In the data rows, 50 means zero.
Here are some points, one per row:
[64 08 77 76 58 51 61 75 57 97 58 44 52 45 52 24 44 36 12 43 48 35 56 45
 35 84 33 49 17 78 59 35 71 16 44 52 38 33 37 31 34 66 60 68 55 66 56 34]
[61 39 54 55 48 33 25 63 39 36 60 49 53 36 88 72 43 80 32 50 22 66 34 29
 53 52 29 40 76 57 57 61 59 35 56 51 49 99 61 53 65 43 66 52 36 40 77 33]
[56 71 33 62 55 77 43 42 34 46 79 16 56 48 60 53 52 45 33 19 64 28 68 60
 79 52 50 57 50 60 54 22 38 41 53 84 69 39 36 45 93 62 36 37 69 54 57 43]
[69 43 45 38 55 65 38 57 49 29 50 52 56 48 42 59 62 14 16 99 77 52 37 64
 60 39 56 68 35 64 71 45 43 73 64 79 18 68 41 49 17 42 47 50 40 35 49 32]
[58 34 49 52 60 43 54 71 44 44 50 33 62 35 48 37 39 67 58 56 33 85 58 36
 59 66 41 35 44 81 46 36 24 65 39 42 56 47 85 99 33 37 58 41 96 59 36 48]
[58 65 16 59 52 50 42 44 45 36 52 57 56 59 51 34 25 75 52 82 52 24 65 59
 61 41 45 48 86 48 46 04 65 64 52 55 58 24 51 57 25 56 38 66 04 51 54 35]
[47 84 67 45 59 23 48 41 63 63 50 57 27 43 56 52 82 50 55 46 42 62 53 71
 73 82 37 55 54 37 30 22 41 35 39 59 43 56 28 49 26 20 29 47 46 61 30 73]
[29 40 83 67 40 60 32 65 65 41 61 41 39 87 66 31 62 58 70 47 38 45 82 20
 52 23 54 45 52 54 40 53 40 40 05 85 56 44 27 55 44 28 32 66 43 31 61 54]
[38 29 40 68 50 49 37 37 44 36 56 68 59 54 00 78 50 60 61 61 95 56 52 19
 31 69 53 33 30 55 44 65 76 65 44 62 55 50 67 47 68 55 39 43 32 53 50 67]
[48 58 45 68 32 58 70 60 99 51 43 11 53 47 71 43 62 55 38 68 60 23 54 16
 57 34 68 45 25 31 17 59 36 61 60 42 44 54 70 51 51 37 73 10 34 66 60 52]
[47 39 40 68 49 60 91 61 31 32 42 43 46 46 51 44 60 31 81 50 23 40 34 52
 30 42 41 43 58 59 60 57 48 50 41 62 33 47 34 50 63 41 61 42 48 37 02 30]
[52 48 45 28 57 19 43 59 31 50 04 11 57 63 63 65 46 53 44 46 61 70 54 64
 31 43 74 57 60 44 58 85 74 21 41 92 38 32 65 55 31 56 69 51 66 62 46 60]
[39 51 58 49 12 44 22 39 49 61 40 44 59 32 18 29 66 48 75 21 54 43 46 56
 85 47 66 45 39 74 75 46 70 60 71 60 58 56 62 44 31 15 48 55 48 42 74 36]
[36 61 38 35 55 59 67 70 50 59 22 73 44 22 42 48 56 46 49 58 45 44 56 38
 67 68 47 84 72 34 41 53 58 23 35 44 46 12 61 66 52 53 56 58 52 00 86 52]
[35 72 85 65 28 41 56 37 52 24 52 64 44 29 53 54 71 26 56 46 22 66 51 45
 38 65 68 64 55 50 64 53 53 84 40 31 62 52 31 56 29 76 37 43 45 68 75 30]
[56 49 23 54 55 56 41 60 25 42 66 41 22 41 11 56 82 45 64 55 40 46 61 59
 33 44 47 48 44 45 09 65 09 14 44 33 43 77 56 31 35 61 55 74 62 42 52 28]
[29 49 61 10 53 54 66 46 45 70 82 64 72 62 50 99 51 53 54 47 25 26 58 16
 74 70 78 55 53 80 45 43 34 50 69 57 42 47 27 53 46 51 74 50 48 52 44 66]
[63 63 31 73 33 49 87 12 46 59 40 58 72 96 59 46 50 57 62 34 54 32 25 62
 73 34 55 49 69 81 42 48 46 49 25 26 23 68 50 40 36 60 35 49 77 37 76 73]
[71 90 45 34 47 48 58 68 96 45 74 52 52 49 12 32 21 51 39 19 37 58 60 31
 33 17 43 57 59 74 51 58 74 40 41 50 39 52 39 48 60 46 60 70 48 58 22 48]
[65 45 33 37 14 36 48 99 66 42 53 42 39 37 63 55 57 43 79 52 40 47 65 66
 38 53 43 20 45 45 82 37 50 44 68 52 68 54 51 35 40 75 45 33 58 26 48 99]
[68 52 28 93 73 24 47 63 68 64 63 19 60 27 44 60 73 76 83 59 81 67 23 39
 50 59 54 67 71 32 66 63 55 66 67 43 32 49 10 58 70 50 52 70 50 42 48 58]
[51 37 11 59 56 36 47 06 67 55 23 58 34 63 39 45 45 34 20 64 10 66 96 22
 65 64 47 39 52 47 81 64 40 41 48 54 46 54 45 33 59 40 59 35 51 63 46 44]
[41 44 56 43 78 82 37 50 32 23 56 37 14 41 44 49 41 60 42 23 52 34 31 37
 50 42 56 67 59 32 80 42 55 66 32 21 35 39 37 49 39 31 47 33 67 82 69 79]
[58 50 49 37 60 48 50 36 69 48 52 58 64 32 51 48 45 69 82 74 45 82 43 49
 21 47 70 70 36 78 80 48 07 23 57 51 53 26 61 22 70 64 24 39 48 67 61 33]
[62 42 65 42 46 50 42 73 54 56 71 75 54 48 63 57 45 67 48 68 51 19 52 57
 92 56 62 26 47 30 58 80 36 59 26 34 34 25 77 29 44 54 51 76 62 61 17 35]
[68 22 67 50 50 68 49 60 69 66 35 99 59 49 43 61 71 38 39 24 87 68 63 50
 20 31 54 48 80 39 53 20 31 51 55 68 22 63 69 65 64 51 48 48 52 75 63 51]
[55 79 77 82 41 87 41 33 30 28 62 53 73 38 35 29 43 56 47 59 35 36 69 59
 56 63 48 49 69 30 38 69 61 15 83 67 34 58 67 57 42 73 59 40 45 61 40 70]
[58 49 20 01 32 79 44 31 50 49 43 39 72 41 63 14 69 52 61 50 51 50 19 42
 41 84 40 38 38 26 40 32 56 59 09 61 52 73 40 36 64 52 80 61 31 71 52 55]
[48 58 51 62 44 54 63 67 39 85 71 15 53 81 28 75 30 36 54 52 37 73 50 91
 28 55 71 39 66 32 53 47 44 80 45 36 46 49 66 37 76 30 55 58 30 49 93 34]
[40 79 68 50 28 62 52 52 45 60 45 58 48 47 53 77 55 48 34 99 58 58 26 48
 57 21 27 31 33 37 68 28 62 15 42 37 73 38 46 57 71 26 65 58 79 60 47 42]
[44 37 36 39 59 47 23 39 80 60 79 60 35 55 50 55 26 33 58 62 36 43 09 65
 16 64 64 34 45 54 19 43 66 41 58 62 37 32 48 77 39 59 54 25 66 53 62 41]
[23 54 48 55 58 65 49 50 37 65 54 50 29 50 71 41 55 50 60 57 48 33 48 63
 30 51 58 96 54 87 60 43 60 57 53 38 45 58 87 31 54 09 57 56 28 45 27 78]
[60 43 71 51 99 67 33 41 82 55 12 40 60 44 53 79 39 42 60 45 67 33 67 75
 39 54 61 39 57 48 50 51 72 41 33 21 66 82 43 46 54 62 48 26 58 19 21 32]
[62 55 47 53 66 34 06 61 09 66 36 77 67 41 61 32 66 39 48 35 23 42 37 49
 53 15 56 31 43 57 35 52 44 66 56 39 43 29 29 45 75 50 60 18 23 51 52 55]
[39 72 43 41 32 26 66 42 19 61 71 65 36 37 71 14 38 65 38 59 99 60 85 51
 26 62 65 47 42 45 43 53 54 55 47 41 36 58 45 53 64 45 59 22 76 17 35 35]
[37 27 52 47 42 13 44 67 58 13 51 59 58 76 43 21 40 13 41 63 74 26 22 56
 62 73 48 64 87 65 44 72 31 46 53 50 81 57 45 50 78 35 46 42 61 71 49 53]
[57 36 57 46 54 81 44 41 61 31 65 56 52 86 57 38 61 48 28 36 63 99 21 49
 60 68 49 43 47 55 53 69 46 41 62 34 57 29 57 43 45 52 45 34 13 04 37 59]
[30 34 42 61 37 47 63 21 65 33 30 49 17 11 73 61 34 57 27 24 49 53 38 72
 47 43 73 18 56 54 35 53 38 57 73 66 58 38 44 56 59 49 48 99 48 44 42 56]
[34 48 30 47 36 85 47 60 53 81 41 64 31 78 56 41 44 74 66 42 45 43 43 73
 63 47 51 60 28 35 73 85 45 48 61 55 71 76 28 98 48 61 53 49 38 69 36 32]
[63 49 90 37 31 45 47 31 27 64 32 22 27 56 50 53 04 35 83 31 82 45 47 14
 60 50 20 57 54 44 54 37 19 59 68 36 39 46 46 50 34 69 58 54 22 47 47 35]
[76 46 41 52 17 63 62 60 51 51 36 49 52 35 54 91 52 71 40 42 64 59 47 55
 38 57 41 46 79 57 29 65 61 61 41 47 80 32 49 28 26 45 22 24 45 63 28 22]
[39 60 60 22 82 28 90 31 40 53 62 50 51 34 48 46 66 45 40 53 62 21 59 67
 48 37 21 09 43 50 73 80 51 37 43 37 51 52 56 76 45 46 21 53 09 60 79 61]
[23 44 54 46 56 30 47 32 54 35 56 50 75 74 47 43 83 71 51 23 52 35 61 69
 27 39 27 51 65 41 66 36 41 61 78 32 70 32 52 38 26 52 99 55 65 47 55 26]
[21 71 50 38 78 40 68 59 44 77 55 60 44 55 49 38 56 45 47 47 39 47 20 12
 57 42 37 43 57 17 51 41 55 67 60 86 64 59 79 27 38 64 08 37 83 37 48 35]
[31 32 40 42 32 42 34 21 64 59 72 35 58 40 65 63 58 35 51 44 37 53 69 66
 70 26 00 87 40 47 35 60 59 77 38 50 29 31 62 52 74 73 38 48 54 48 44 52]
[34 83 41 74 82 48 62 67 48 17 42 82 61 44 68 62 07 35 74 33 64 72 56 73
 74 59 30 47 11 50 42 48 46 60 43 73 53 56 49 28 39 49 77 55 41 61 68 52]
[34 82 43 44 45 52 30 75 47 36 10 44 37 80 54 53 72 49 33 49 50 44 52 26
 40 59 50 41 32 82 47 40 60 49 71 24 34 48 57 60 77 79 29 77 59 61 44 45]
[40 44 43 65 59 40 52 47 36 75 75 49 50 34 62 47 48 18 33 60 64 70 55 30
 66 24 82 61 52 39 48 42 58 35 26 28 92 66 63 61 33 76 67 72 43 64 29 66]
[47 25 26 39 51 50 57 50 27 39 52 53 85 57 66 44 35 37 63 39 42 57 65 45
 40 43 51 63 27 18 26 46 72 29 84 32 47 51 35 49 40 12 01 62 53 62 47 52]
[41 49 58 60 31 40 48 47 46 51 31 51 83 38 23 47 15 74 07 43 25 33 41 61
 30 50 47 69 24 29 54 39 13 60 30 52 50 61 41 55 46 55 30 54 52 21 35 84]
[37 07 82 31 59 38 74 59 48 30 44 29 22 53 19 38 47 83 48 60 37 67 56 69
 84 35 73 55 47 51 40 20 86 47 50 50 44 55 39 45 62 71 51 36 55 58 57 41]
[99 55 66 60 51 24 56 29 50 34 55 69 24 76 54 63 58 49 59 42 39 30 45 53
 37 56 58 79 21 31 44 54 64 62 55 57 69 45 75 69 66 37 63 62 51 39 52 47]
[69 48 72 35 71 81 48 39 48 66 32 51 48 50 53 40 46 54 56 87 51 66 68 58
 40 46 41 34 66 61 24 85 52 90 71 53 75 56 22 32 46 48 51 64 86 45 66 85]
Along one direction, these points spread out more than along any other. Take the direction at right angles to it along which they spread out most. Go by this last direction. How far along it is each point below, from 0 to 99? 50 is the average, and the first point above lies past it. One standard deviation of the points above along it is 16.
[47 84 67 45 59 23 48 41 63 63 50 57 27 43 56 52 82 50 55 46 42 62 53 71
 73 82 37 55 54 37 30 22 41 35 39 59 43 56 28 49 26 20 29 47 46 61 30 73] 59
[56 71 33 62 55 77 43 42 34 46 79 16 56 48 60 53 52 45 33 19 64 28 68 60
 79 52 50 57 50 60 54 22 38 41 53 84 69 39 36 45 93 62 36 37 69 54 57 43] 51
[40 79 68 50 28 62 52 52 45 60 45 58 48 47 53 77 55 48 34 99 58 58 26 48
 57 21 27 31 33 37 68 28 62 15 42 37 73 38 46 57 71 26 65 58 79 60 47 42] 76
[58 49 20 01 32 79 44 31 50 49 43 39 72 41 63 14 69 52 61 50 51 50 19 42
 41 84 40 38 38 26 40 32 56 59 09 61 52 73 40 36 64 52 80 61 31 71 52 55] 45
[57 36 57 46 54 81 44 41 61 31 65 56 52 86 57 38 61 48 28 36 63 99 21 49
 60 68 49 43 47 55 53 69 46 41 62 34 57 29 57 43 45 52 45 34 13 04 37 59] 31
[39 72 43 41 32 26 66 42 19 61 71 65 36 37 71 14 38 65 38 59 99 60 85 51
 26 62 65 47 42 45 43 53 54 55 47 41 36 58 45 53 64 45 59 22 76 17 35 35] 60
[37 07 82 31 59 38 74 59 48 30 44 29 22 53 19 38 47 83 48 60 37 67 56 69
 84 35 73 55 47 51 40 20 86 47 50 50 44 55 39 45 62 71 51 36 55 58 57 41] 64
[64 08 77 76 58 51 61 75 57 97 58 44 52 45 52 24 44 36 12 43 48 35 56 45
 35 84 33 49 17 78 59 35 71 16 44 52 38 33 37 31 34 66 60 68 55 66 56 34] 97
[69 43 45 38 55 65 38 57 49 29 50 52 56 48 42 59 62 14 16 99 77 52 37 64
 60 39 56 68 35 64 71 45 43 73 64 79 18 68 41 49 17 42 47 50 40 35 49 32] 41
[23 54 48 55 58 65 49 50 37 65 54 50 29 50 71 41 55 50 60 57 48 33 48 63
 30 51 58 96 54 87 60 43 60 57 53 38 45 58 87 31 54 09 57 56 28 45 27 78] 42
[47 25 26 39 51 50 57 50 27 39 52 53 85 57 66 44 35 37 63 39 42 57 65 45
 40 43 51 63 27 18 26 46 72 29 84 32 47 51 35 49 40 12 01 62 53 62 47 52] 47
[48 58 51 62 44 54 63 67 39 85 71 15 53 81 28 75 30 36 54 52 37 73 50 91
 28 55 71 39 66 32 53 47 44 80 45 36 46 49 66 37 76 30 55 58 30 49 93 34] 15
[68 52 28 93 73 24 47 63 68 64 63 19 60 27 44 60 73 76 83 59 81 67 23 39
 50 59 54 67 71 32 66 63 55 66 67 43 32 49 10 58 70 50 52 70 50 42 48 58] 18
